W =
-0.136  -1.516   0.715   0.428  -1.676  -0.761
 0.554  -0.715   0.301   0.834  -1.955   0.287
-0.906  -1.624   0.830  -0.484  -0.644  -1.411
 0.747   0.559  -0.629   0.602  -0.926   1.241
-1.085  -0.378  -0.157  -1.178   1.222  -1.362
 0.413   1.122  -0.889  -0.083   0.411   1.128
-0.612  -1.543   0.935  -0.011  -1.300  -1.177
-1.063   0.233  -0.542  -1.174   1.536  -0.913
-0.505  -1.610   0.690   0.006  -1.456  -1.213
 0.319  -0.992   0.408   0.793  -1.951   0.090
-0.773   0.794  -0.810  -1.031   1.593  -0.403
W[0,0]: -0.136
W[6]: [-0.612, -1.543, 0.935, -0.011, -1.300, -1.177]
W[5,-6]: 0.413
W[:, -6]: [-0.136, 0.554, -0.906, 0.747, -1.085, 0.413, -0.612, -1.063, -0.505, 0.319, -0.773]
W[:, -1]: [-0.761, 0.287, -1.411, 1.241, -1.362, 1.128, -1.177, -0.913, -1.213, 0.090, -0.403]
W[6,-5]: -1.543
W[-11,-2]: -1.676
W[-7,1]: -0.378
W[4,3]: -1.178
W[7,-4]: -0.542
W[9,0]: 0.319
W[-8,3]: 0.602
W[-5,-1]: -1.177
W[1]: [0.554, -0.715, 0.301, 0.834, -1.955, 0.287]
W[0,1]: -1.516
W[-10,-2]: -1.955
W[1,0]: 0.554
W[-8,-5]: 0.559
W[8,4]: -1.456
W[:, 4]: [-1.676, -1.955, -0.644, -0.926, 1.222, 0.411, -1.300, 1.536, -1.456, -1.951, 1.593]
W[-1,-6]: -0.773
W[-8,-2]: -0.926
W[6,-6]: -0.612
W[-8,-1]: 1.241
W[0,5]: -0.761
W[-3,-6]: -0.505
W[-2,4]: -1.951
W[9,1]: -0.992
W[:, -4]: [0.715, 0.301, 0.830, -0.629, -0.157, -0.889, 0.935, -0.542, 0.690, 0.408, -0.810]
W[-2]: [0.319, -0.992, 0.408, 0.793, -1.951, 0.090]
W[1,2]: 0.301

X =
-.04, -.08, .07, .20, -.19, .10, -.09, .12, .22, .16, .19, .29, .04
-.02, -.02, -.01, -.01, -.03, -.02, -.03, -.01, -.01, -.01, -.01, -.01, -.01
.08, .05, .09, .14, .03, .09, .07, .11, .13, .14, .11, .17, .08
.07, .04, .08, .15, .00, .10, .06, .11, .15, .14, .13, .19, .08
-.01, .00, -.02, -.04, .00, .03, -.04, .00, .01, -.05, .02, -.02, -.01
-.23, .04, -.19, -.36, -.19, .68, -.51, .03, .41, -.53, .48, -.03, -.07
X[0, 0] => -.04
X[4, 11] => -.02
X[1, 6] => -.03
X[5, 9] => -.53
X[3, 2] => .08
X[:, 7] => [.12, -.01, .11, .11, .00, .03]
X[0, 2] => .07
X[5, 0] => -.23
X[5, 8] => .41
X[1, 2] => -.01
X[5, 3] => -.36
X[0, 5] => .10
X[4, 4] => .00
X[:, 1] => [-.08, -.02, .05, .04, .00, .04]
X[3, 10] => .13
X[2, 8] => .13
X[2, 3] => .14
X[1, 9] => -.01
X[:, 5] => [.10, -.02, .09, .10, .03, .68]
X[1] => [-.02, -.02, -.01, -.01, -.03, -.02, -.03, -.01, -.01, -.01, -.01, -.01, -.01]
X[2, 1] => .05
X[3, 4] => .00
X[4, 3] => -.04
X[2, 10] => .11
X[3, 0] => .07
X[4, 8] => .01
X[0, 12] => .04
X[1, 4] => -.03
X[5] => [-.23, .04, -.19, -.36, -.19, .68, -.51, .03, .41, -.53, .48, -.03, -.07]
X[4, 1] => .00
X[1, 1] => -.02
X[3] => [.07, .04, .08, .15, .00, .10, .06, .11, .15, .14, .13, .19, .08]
X[3, 7] => .11
X[0, 3] => .20
X[:, 4] => [-.19, -.03, .03, .00, .00, -.19]
